Rotation paths and how fast each direction turns (degrees per step)
Each turn is a multiple of 5 degrees from 10 to 175, or 0.
Each row of a path follows its step; steps can be skipped.
path 1
step 0: [-10  -1   6  -2  -3  -5  -4   4   0 -12  14 -10 -12   3   8  13 -14  -3
   5  -4 -10  18   6  17   6   4  11  -4  -4  -8  -2 -30  -7  -3 -11   1
   3   2  10  15   1   9  -9 -10   7   6   3  12   9   1 -17 -10   2  12
  -9 -19  18 -11   5   3   0  16   2   7 -15 -11  -4  -4  12  -6]
step 1: [ -3   4  12 -18   3  -7   4  -3   4   1  -6  -4 -12  -2   7  12   3   8
  -1   2  -3  16   2  18   8   6  -8  18  -1  20  -7  -8  -5  -9 -11   9
  -4   4  -7   4   6   7  -3   1   9   4  -7  -9   5  -6  10   6  19 -12
   1 -35   5 -15   0   0   2   5   8   5  -5 -24  -7  -7   8 -17]
step 2: [  8   6  16  -6 -10   3  14  -2  -9 -10  12  -3  -4  10  11   8  -6  -7
 -14  -6  -8   5  -3  -5  14  -5  -5  10 -11  -3   5 -12 -10  -4  -2  -8
  -3   8 -18   8  14 -11   7   5  -1  -2  -3  19   4  -3  19  -1  24  11
  18 -11  -7 -21  16   9  -4  11  12  -5   0 -17   0 -10   0   1]
step 6: [ -5  -1  12   2   1  16   2   9 -10  -4  20   4  -6 -11  -7   1  11  -1
  -5  -2 -10   6   6   1 -16  -4  12  20  -7 -16  17   2  -3   0  25  -1
  -9  -1  -6  13  10  -4 -13  -9 -16   6  -9   0  10  19 -10  14   6  -8
  -9 -10  11   9  -4  16  11  -2  15  -3   1 -11   1   9  -2  -6]
step 7: [  7  -2   9   7   5  -1  10  26   6 -12   1  -5  -4 -17  -4   8  -8   4
   7   5   1   4  -4   1  10   5   7   5  -3  -6 -12  -5 -20  13  -1  12
   1  -7   2  25  12   5  11 -11 -22   8  -8   2  17   2 -19   3  12  -9
  -2   1  22   8   5  15  -2   4  -3   4   6 -13 -10   9   1  -7]
step 9: [ -6  -4   9 -15   7  11  -1  -5  -4  -4  18   1  15   1  -2  14   0 -12
   6  10   2  -6  11 -12  20  -6   6  -3 -13  -8  -4 -15 -12  -3  15  -6
  -8   3   6   4  -2   3  -9 -13 -12  17  -3  18  -2  -1  -8 -14  13  -7
   1  -8   0  -1  -4  13   5   0   2  -3  -2 -31  -9 -20  16   0]
step 10: [ -5   2   9 -16  -5  11   2   5   0   3   5 -15  -7 -16  10   9  -4  -5
   3  33   4   2  -2 -12  13  -6   7   1  -6  16 -15  18   5  -3  -6   3
  -1 -21  12   6   9   5 -12   4  -7  -2  -5  17   9  -4   0  -6  12 -11
  -3 -18  -8   3  -3   7   8  -2   1   4   2 -24  -1  -6  -6 -14]
step 11: [-23  -4  -9 -12   1   1  -6   0 -13   2  28 -11  -9  -8  15   8  -9  -2
  -5  27   3   8  -8  -2   4 -11   3  -3  -6 -19  -6 -15  -9  13  -7  -1
   6 -10  -6   6   1 -10   2  10   7 -15  -6  26   5 -13   6  -6  10   4
  -8  -8   6   1  20   0   2   8   7   4   1  -9   3  -1   4  -3]
step 13: [ -3  -6  -5  -9  -9  -1  -2  16 -19   8   3   6 -12 -14   5  12   3   1
  -6   5  -1  -6   8   9  -3   1   5  12  -4  -5  13   9   4 -13   3   9
 -11  10 -16  18  12 -15  -3  -5  -9  -3   7   8  16 -17  10  12   3  -9
   5 -28  -9  -8  14   2  -5   9  -6  11   8 -15  -4 -14  -9  -6]
step 18: [ -7  -1   2 -14  -5  16   1   7   2 -10  24   0   8 -10   6  11   3   2
  -6 -10  -8  15  11  -4   3   6  12  -5 -10  -8  -6 -21  -7  14  -1   3
   8   0   4   7  13   7   5 -12  -6   8 -19  18   1   2 -11   9   5  -1
 -10 -14  20  -9  -2   3   0  -7  15  31  -7   1   5  -3  -1  -4]
[-5  0  0 -1 -1 -3 -3  2 -1 -4  3  2  0 -5  4 -4  1  1 -2 -2 -7  0  4 -1
 -4 -2  0  3  0 -2  2 -1  2  1 -6  3  1 -3  2  1  0  0 -3 -2 -1 -1  2  1
 -2 -3  2 -2 -2 -2  0  1 -1  5  2  1 -1 -3  0  4 -2  2 -1  4 -1  3] => 55
[ 4  1  4  3 -3  3 -2  1 -1  1  0 -2  1  0  0 -3 -2 -3 -1 -2 -2 -2  1 -2
  4 -2  1  2 -3  0  7  3  6 -4  2 -1  2  0 -3  2 -1  0 -3 -7 -2  1 -2  0
  2 -1  4  1  0  0  1  4 -4  2 -2 -3  0  1  2 -3  0 -4  0 -4  0 -1] => 100
[-4 -4  4  5  0  0 -2 -1 -1  0  4  1  0 -2  1  1  6 -1  1  2 -1 -2 -2  3
  5  3  1  2  2 -1 -4  1 -5 -4 -2 -1  3 -1  4  3 -3  0 -1 -1  3  3 -3  1
  0  0  3 -3  2  2  0  1  0 -3 -2 -5  0 -3 -3 -1 -2  1  3 -2 -3 -3] => 35
[ 0 -4  1 -2 -2  1 -2  0 -2  1 -1 -1  2  1  1 -2  2  1  0  2 -2 -4  0 -2
  2 -4  0 -7 -5  0 -2 -2  4  0 -2 -4  3 -3 -4 -3 -1  1  0  8 -3  3 -3  2
 -3  2  1  0  3  2 -2 -2 -1  1 -5 -1 -1 -1 -1  2  3 -3  1  4 -2  2] => 55
[-1  1  0  2  2 -2 -2 -2  3 -1  5 -3  0 -1 -5 -2 -1 -5  2  4  0 -4  1  1
 -3  1 -5 -1 -3  2  1  0  1  1  0  0  5  1  1 -1  1 -1  1 -1  1 -5  1  3
  1  1 -4  5  1  5 -2 -3 -2  2  0  0  1 -4  3  4  3  4 -1 -4 -4 -2] => 55
path 2
step 2: [  4 -10 -11   4  -2   5  -1   0  -1  -7 -13   0  19  -3   5  -2  11  10
  -9   0   1  11 -12   5   8 -12  10 -19  12  -1  -1   2   0  24   6  -2
   2 -19 -10  13   3   5  -1 -11  -3 -14  13  -4  14  16  -3   0  -2   5
 -26 -24  28 -11 -11  21   5  -8  -2  -1 -16   3   2 -14  -7   5]
step 3: [ -8  -8   0  -9   9   2   2 -14  16   8   7   0  -7  -7  21 -10  37  -7
 -26   9  -5  18  11   7  14   4  13  -2  -7  12   2  22  16   0  -2  11
   3  -6  12  -3  -2 -12  -4   8  -6   4  -8  17  -2  11   9   5  -1   0
   1  -3  -4  -6 -13   4  -2   5 -10   8  -4  -4  -4 -10 -20  -9]
step 5: [-28  -5   6  -4  -2  17  -4  -7  10  -6   7   8  14   1 -24   7 -10  23
  -4   9   8   4  -1  -6 -20 -13  -1  -8  -4   0   7   5  10  -7  -2 -15
   3  -1  -3  -9   3  -7  -6   9  -9  -1 -12 -11  12  -3 -15  20  12   2
   8   3   1 -22  13 -18   2 -12  -9 -13  -4   0 -20  10  -5  -9]
step 7: [-17  11  -3  15   7  -7  -9   2  16   8  -2  -4   4   4  14 -31  19   0
   2 -10  -7  19   8  13   6   5  -6   0   1   5  12   3 -12 -21  -2  -3
  -5  -4  -1   8  13   5  -2  -4  -8  -2  -3   5   4   1   5  -8 -27 -15
  -6 -13   8   4   1   7 -12 -23  -5 -13  18   0  -4  19   2  -8]
step 8: [-11  -2   9  19   7 -11  -5 -11  16  -2  -2  27  -4  24  -4   3   9 -10
  11   5   2   5   1  11 -12  13  -3  10  12  17   2  -4 -13   3   7 -17
 -10  16  -9   1 -21   1  10   2  -3  10   5  17   2  15   9  -5  -3  20
  -3 -20  -2  -6  -8  -9  -2   8  -2  10   7  19   9  -7   5  -5]
step 14: [ -1   6   3   3  -5   1  21  13  11   7   0 -16  -4   3   7   6  -2  -9
 -14  23  11   8   1  -6  15  -5  -8 -11  -5  -1  15   6   7   6   2 -12
  -8   9   7   4 -17 -11  14   6   2 -17  -9   7  13  15   5 -16  -4   2
 -21  14   8  16   1  -2  -4  -3   2 -16   8   8   3   2 -31  12]
step 18: [ -6 -16   7  13  16 -14 -11   7   6   7  -5  16  -8  -8   9   4   4   5
 -16  12  -9  -4 -24   2  17 -14  -7   5  18  -2   2   8  -8   4  -3  -6
  -5  -5   1  -2  -3  -8  -6 -16   2  -1   8   4   5  27  -6   4   0  -2
 -18 -30  18  11   3   1  -4 -11 -11 -25  -7   5  -2  -9  -6   9]
step 19: [  0 -19  11 -13   7   1 -11 -12   4  10  12  -6  -5  15   8  -9  13   6
 -14  23  -4  10   4  20  -4   0   3   0   7  23  12  -5  -3   4   1   8
  -3   0   9   0  -3 -10  -6   2   1 -13   1  20  13   2  -5   1 -21   0
  -4   0   4  -9   5  11  32  15   1   0  -5  -1  -5 -15  -3 -23]
step 20: [ -5  -8 -15  -4 -16   6  -2  -3   4  -3 -11   3   8   6  -7   5   4 -12
   5  21  -4  10  -7  24   2   0  14  -5 -21   7 -27   2  14  23   2  -5
   4  10  -7   1  17 -10  12  -3 -25  20  -5  13  -3   1  -6 -17   4   4
  11  -8   3   9   3  -3   9  -4  -4  -2   6  -1 -13   1  -3 -20]
step 22: [-17  -5 -11  -3   3  -8  10  -1   2   3 -16   7  -2   5  -8 -24   8  -1
 -20  -6  -1   3   1  -7   2   5 -11  -6   1   6   0  20  -8 -22  -5   5
  18 -20 -16   7  11  -2   9 -18   6  -1   3  -9   5   5  -3  16   9  20
  10 -11  10  -2  18 -18  -3   6 -20   5 -20  -3   7   1   3   2]
[-3 -3  4  1  2  1  0  0  2 -2  1 -3  1 -4 -2  0 -6  4 -4 -4 -3 -3 -5 -5
  0  4  1  5  0 -1  1 -1 -3 -2 -3  1 -1  0  1 -1  3 -1 -2 -4 -2  2 -1 -2
 -4 -1  1  5  3 -2  2  2 -4  0  2  0  3 -1 -3 -4  1 -2  2 -3 -1 -1] => 60
[ 0  2  1  0  3 -1  1  4 -3  0  1  3 -1  1 -5  1  0 -2 -3 -1  7  1  2 -1
  3  8  2  0 -2  7  3 -2  0  2 -1  3 -1  1 -1  2  2  1  0  0  4  6  2 -4
  1  1 -3  0  0  2  2 -3  0  1  1  3  3  1  3  3 -2  1  1 -2  1 -1] => 160
[-1  0 -4  5 -2 -3  3  1 -2 -5  0  3  2  1  0 -4 -3  0  2 -1  0 -2  2  1
  3 -4 -1  1 -3  1  2  3 -1 -2  2 -1  1 -2  0  1  4  4 -5  1  2 -3  1 -6
 -1  0  0  1 -1  1 -2 -2 -3 -1  0  2 -5 -1 -4  2  0 -4  1 -3  2 -6] => 70
[ 4  2 -3 -4 -1 -2  3  0 -2 -1  1  3 -2  0 -1  3  1  3 -3  2  1  0  1  0
  2 -2  2  0  1 -4  2  0  2  1 -1  1  1  1 -5  2  0 -6 -3 -4  1 -3 -1  0
 -1  2  3 -3 -4 -2 -1 -2 -5  1  1 -4  5 -2  1 -3 -1 -1 -2 -5  4  0] => 20
[ 0 -6  0 -1 -1  6  0  0 -2  0 -4  2 -3 -1  2  1 -3 -1 -1 -2  2  2  3  0
  2 -1  0  0 -4 -2  2  1  1 -1 -1  1  1 -2 -5  1  0  3  4  2  0  0  0 -1
 -4  0 -6  3  1  0  1  4 -3  0  0 -5 -1  5  0  0  4  2 -7 -1  0  1] => 65
[ 1  0  7  2 -3 -4  1  1  2  0  2 -4 -2 -2  1  4  0 -2 -2 -2  1  4 -1 -3
 -1 -2 -2  1 -3  0 -2 -2  8  2  4  0  4 -1  0  2  0 -3  3  0  4 -3  3 -3
 -1  2 -1  2  1 -6 -2  0  1 -3 -4  2 -1  0  3  0  0  0  1 -3  0  0] => 25
path 3
step 2: [ 10  11  -7  17   4  -1   7  -9  -6  -3 -13  -2   8   8  13   6   0  21
   2   8 -10  -2 -10   3   1   2   0  11  19  -1 -14 -13 -15   6  16 -10
  -4  -7 -14 -14 -11  -2   8   4  21   7  -2 -20   1   9   4  -2   6  -8
  -8  16  -9 -11 -18  13   4  12  -3   0   4  16  22  13  -1  -7]
step 5: [  8   2   1  12  -2   0 -17   6 -15 -25  -2  26 -10  -1   7 -11   5   4
 -15   8  -9   4 -10   3  14 -11  17   6   2   6  -8 -14  -7  13  -7  -6
  -9  -1   2  -7   3   2  31  14  11   9 -13   1  -9  12  -6 -13   4 -14
  -3   2  -9  -9 -14  -8   9   7   2   6   4  -9   5 -11   2   2]
step 6: [  8  24   4  -1   0  17   1  -2  11  -6 -13  12  -6   2   4  -2  12  11
  -1  13  -5   9   4  18  -6 -13   2  14   3 -15 -14  -9 -21   5   1  -1
   9  -9  -5 -15  18 -21   3  11   5   2   8  -2   7   6  -5  -7   8   5
  -6  15  -2 -10 -16 -11   3  12  -6   7 -21 -10  15  -6   3 -10]
step 7: [  8   9  -1  -8  15 -12  16   8  -3 -14   4   8   9  -7   4  -7   4  23
   9   8  -5 -16 -19   3 -16   4   6 -10  -3   3 -19   1 -21   1  -3 -11
   6 -21   3  -3  -7  -6   7   8  -7   0   4  -9   2   5 -11  -4   5   8
  -8  -5  -8 -15 -22   6 -12   4   5 -13  -9  -5   2 -24  -1 -11]
step 17: [  4  10  12   2  -2   0   1 -10  15 -21   3   3 -12  23  13  -7   3  14
  -2  13  -3  10 -19   8   4  -2  21  -5  11  -2   6 -11 -17  -5  -3  -2
 -17   8  13  -4  13 -12   7   3   3  19   4  -9  -7   7  -3   3  21   4
  -1  17   9 -13 -17  -4   1   3   1  13  -7  -2  12  -9 -14   5]
step 18: [  5  10 -12 -10   2 -29  12  -3  -5 -10  -2   6  15  -1   6  -1   4  25
  -9  17   3  18  -9   7 -18   1   9  -2  27  12 -22  -2 -20   1   0  -2
  17   7   3 -15   6 -18   7  -2   8   4  13  -6   3   4  -1  -2  -5  -2
   0   9   9   1 -11  -8  -1   0   2   3  -1   2   7 -13   6  -8]
step 19: [  0  -6 -11  12  -3   7  12   2 -17 -18  -4 -13   1   5   3   1   1  22
   0  17 -14   2  -7  -3 -16  13  13   8   3  16 -14 -13   3  16  -5  -3
   5   1  10  -7   5   9   1   8   6  -3   5  -2   9  -4  -3   9  12   5
 -19  -7  -5  -5 -18   2  11  -1  -9  -5  -1   6   5 -17 -16 -31]
step 20: [  1  11  -5  11   8   6   6  -6  -1  -8 -11   1 -12   2  16 -13  -4   1
   2   2  13   6 -10  11   9   8  12  15  15  12  -2   6 -18  16  10   9
  -2   3  -3 -10 -18  12  20   5  11   2  -2 -20   1  -1 -11  -3   4  -1
  -5   6  -5 -10 -26   3   4   2   5  -7   1  18  13  16  -9 -22]
step 21: [  1   2  21 -10   1   2  10   0   7  -9  -9   9   5 -15  -6 -12  -6 -10
  -5  14   8  17   1  -8   2  -1  28  -3   7   7  -5 -24 -16  -4  -6   9
  -6   1  16  -5   3  -1   7  18  13  10  13   5 -11  10 -14   2   5  -6
   2  -6   2  -4 -27  -8  -3   7   6   1  -9   0   8   6   5 -18]
step 23: [ 16  -4  -2 -11  -2  13 -10  20 -21 -25   5   5 -13  -4  15  -4   7  15
 -10  11   4  -3  -8   6   6  -6  13   0  -3   5 -18  -7 -20  19   2   4
  -2   9   6  -8   4 -10  22   8   5   2   6  -4  -2  -2  -1 -13   4  -3
 -13  -4  -8 -26  -1  10   5  -4  -7   5  -3   7   7 -20   1  -2]
[ 2 -1  4  1  4  1  2  1  1  1  0 -3 -1  0  0 -2  2  4  3 -2  2 -5  2  5
  4 -1  3  0  0  6  0  0  2  1 -2  6  2 -1  2  3  2  0 -2 -5 -5 -5 -2 -6
 -1 -1  1  3  1  2 -3  0 -4 -2  1 -1  0 -2  0  0 -3 -3  1 -3 -1  0] => 115
[ 2  0  1 -3  0 -2  2  2  2  1  3 -2 -2  4  3  7  2  4 -4  4  0 -3 -2  4
  1 -3 -2 -4  2 -6 -3 -1  2 -3 -1 -2  1  1  0  1  0 -3  1  0 -1  1  1  1
  4  2 -2 -1 -2  3 -1  0  1 -6  2  0  1  1 -2  1  0  2  2 -5  3  2] => 65
[ 1 -2 -2 -2  3  1 -2  3  2  1  2 -1  0  1  0  1  0 -4 -1 -2  2  0  5  1
 -3  0 -2 -1  0  2 -5  2 -7 -1  4  2  1  5  2 -2  0 -3 -3  4  3 -3 -1 -2
 -3 -1 -4  3 -2  4  1 -2  6 -1 -1 -3  3  2  4  1 -2 -2  0  0  0  2] => 125
[ 1  1  1  7  2 -5 -3 -4 -2  1 -2 -3  3  1  2  0  4  3 -3  3 -2  2  1  2
 -2  0  3  1  2  2  0  2  3 -4 -2 -3 -1  0  1 -1  1 -2  0  0  1  0 -1 -1
 -3 -2 -4  1  3  2  3  2 -2  6  1 -1  5  4  2  0  1  2  3  1 -4  3] => 25
[-3 -1  1  2 -1 -3 -2 -6 -3 -2  4  3  0  0 -3  1 -2 -3 -1 -2  3  2 -3  3
 -1 -5  4 -1  1  1 -2 -5  0  0 -4  2  1  2  1  3  2 -2 -1 -2  1  1 -4 -2
  2  5  5  2  0  1  3 -1  2  1 -2 -2 -1  0  2  5  3  2 -4 -1  3  2] => 85
[-2 -1  2  0 -5  6  0  1  3 -1  1 -2 -3  5  0  1 -2  0  3  3 -1  3  4  1
 -1  0 -1  3 -3  0  3 -1  1  2 -5 -1 -2 -1  2  0  4  1 -5  1 -1  2  4  2
  0  6  0  3  4  2 -3 -3  3  0  1 -3  3  3 -2  0  2 -1  2  0 -3  1] => 160
